[[  6   2 -16  16 -42 -42 -22 -34]
 [-12 -43  11   3 -14 -27  -7 -14]
 [-28 -27   6   3 -26 -10 -49  12]
 [  6 -22 -20  19 -57 -18 -28 -12]
 [-13 -23 -22   6   7 -45 -38 -22]
 [ -7 -28  -6  -7 -31 -23 -62  -4]
 [ -7   0 -20  13   2 -47   1 -29]
 [  2 -29   4   8  -2 -55 -27 -29]
 [ 12   1 -31   6 -33 -31 -19 -46]
 [-23  -8  -9   4  -9 -23 -38 -27]
 [-19  16 -22   3 -33 -21 -33 -14]]
:
[[-22 -34   6   2 -16  16 -42 -42]
 [ -7 -14 -12 -43  11   3 -14 -27]
 [-49  12 -28 -27   6   3 -26 -10]
 [-28 -12   6 -22 -20  19 -57 -18]
 [-38 -22 -13 -23 -22   6   7 -45]
 [-62  -4  -7 -28  -6  -7 -31 -23]
 [  1 -29  -7   0 -20  13   2 -47]
 [-27 -29   2 -29   4   8  -2 -55]
 [-19 -46  12   1 -31   6 -33 -31]
 [-38 -27 -23  -8  -9   4  -9 -23]
 [-33 -14 -19  16 -22   3 -33 -21]]

[[  0  24  48  33  54 -36 -20   7  11 -28 -11  -4  45 -20  -5]
 [ -6  -5 -27  18 -28 -14 -15 -18  11   1 -12  -4 -22 -14  -2]]
:
[[-20  -5   0  24  48  33  54 -36 -20   7  11 -28 -11  -4  45]
 [-14  -2  -6  -5 -27  18 -28 -14 -15 -18  11   1 -12  -4 -22]]

[[ -8  18  42  32  63 -43 -23 -10   3 -60 -12 -33  56 -31 -21   2]
 [  6  28   7  40  10 -43  -7  -3  18 -62  -8 -46  -1  -6   5  10]]
:
[[-21   2  -8  18  42  32  63 -43 -23 -10   3 -60 -12 -33  56 -31]
 [  5  10   6  28   7  40  10 -43  -7  -3  18 -62  -8 -46  -1  -6]]

[[-37  66  10 -25 -28 -42 -25 -67 -63 -69]
 [-53 -49   4 -59  30  14   0 -55  68  18]
 [ 18  44  -5  61 -26  28 -63 -58 -57  37]
 [ 19 -51 -10  13  61  62  13 -43  44  63]
 [ 20  32  47  49  41  24 -42 -56 -32  10]
 [-59  68  36 -38 -68 -36  48 -29 -57  69]]
:
[[-63 -69 -37  66  10 -25 -28 -42 -25 -67]
 [ 68  18 -53 -49   4 -59  30  14   0 -55]
 [-57  37  18  44  -5  61 -26  28 -63 -58]
 [ 44  63  19 -51 -10  13  61  62  13 -43]
 [-32  10  20  32  47  49  41  24 -42 -56]
 [-57  69 -59  68  36 -38 -68 -36  48 -29]]

[[-40  -2  48  50  23 -32 -31 -50 -33 -53  33 -41 -53 -28]
 [ -4  -9  -7  -8  -3  -6   0   0  -5   0  -3  -5  -3  -6]
 [-41  -1  53  54  29 -32 -31 -54 -34 -57  39 -42 -55 -28]
 [-39  -8  39  40  20 -32 -27 -44 -34 -47  27 -40 -49 -29]
 [-45  -3  54  56  27 -36 -37 -59 -38 -62  38 -47 -61 -32]]
:
[[-53 -28 -40  -2  48  50  23 -32 -31 -50 -33 -53  33 -41]
 [ -3  -6  -4  -9  -7  -8  -3  -6   0   0  -5   0  -3  -5]
 [-55 -28 -41  -1  53  54  29 -32 -31 -54 -34 -57  39 -42]
 [-49 -29 -39  -8  39  40  20 -32 -27 -44 -34 -47  27 -40]
 [-61 -32 -45  -3  54  56  27 -36 -37 -59 -38 -62  38 -47]]

[[-61 -19  27]
 [  5  10 -15]
 [ -8  -3  12]
 [  6 -27 -11]
 [ 26   5 -40]
 [-16  26 -15]
 [ 19 -10   0]]
:
[[-19  27 -61]
 [ 10 -15   5]
 [ -3  12  -8]
 [-27 -11   6]
 [  5 -40  26]
 [ 26 -15 -16]
 [-10   0  19]]

[[ 21  30  52 -13 -20  35   3   4  35  32  34   3  47 -14]
 [  0  40  52   3  -4  22   2 -21  30  19  15   9  45  -4]]
:
[[ 47 -14  21  30  52 -13 -20  35   3   4  35  32  34   3]
 [ 45  -4   0  40  52   3  -4  22   2 -21  30  19  15   9]]

[[  4   6  28  11  -3   3  12  14   5]
 [-12  -3  23  21   7   8  16  23  12]
 [ -7  -3  17  27   2  -7   9  22   5]
 [-10   6  11  20   7   0  20  16   3]
 [ -1   4  12  27   3   5  28  51  18]
 [  2   6  24  16  11  11  17  32  11]]
:
[[ 14   5   4   6  28  11  -3   3  12]
 [ 23  12 -12  -3  23  21   7   8  16]
 [ 22   5  -7  -3  17  27   2  -7   9]
 [ 16   3 -10   6  11  20   7   0  20]
 [ 51  18  -1   4  12  27   3   5  28]
 [ 32  11   2   6  24  16  11  11  17]]

[[-40 -29  49  45  38 -64   6  10 -61   8  40 -32]
 [-65 -17  32  36  20 -70  17  16 -71  12  28 -49]
 [-12   4 -42 -47 -21 -15  30  25 -14  21 -26  -2]
 [-42 -11  15  13  13 -49  14  10 -47   8  21 -26]
 [-45 -17  47  49  30 -54   1   3 -54   1  38 -35]]
:
[[ 40 -32 -40 -29  49  45  38 -64   6  10 -61   8]
 [ 28 -49 -65 -17  32  36  20 -70  17  16 -71  12]
 [-26  -2 -12   4 -42 -47 -21 -15  30  25 -14  21]
 [ 21 -26 -42 -11  15  13  13 -49  14  10 -47   8]
 [ 38 -35 -45 -17  47  49  30 -54   1   3 -54   1]]
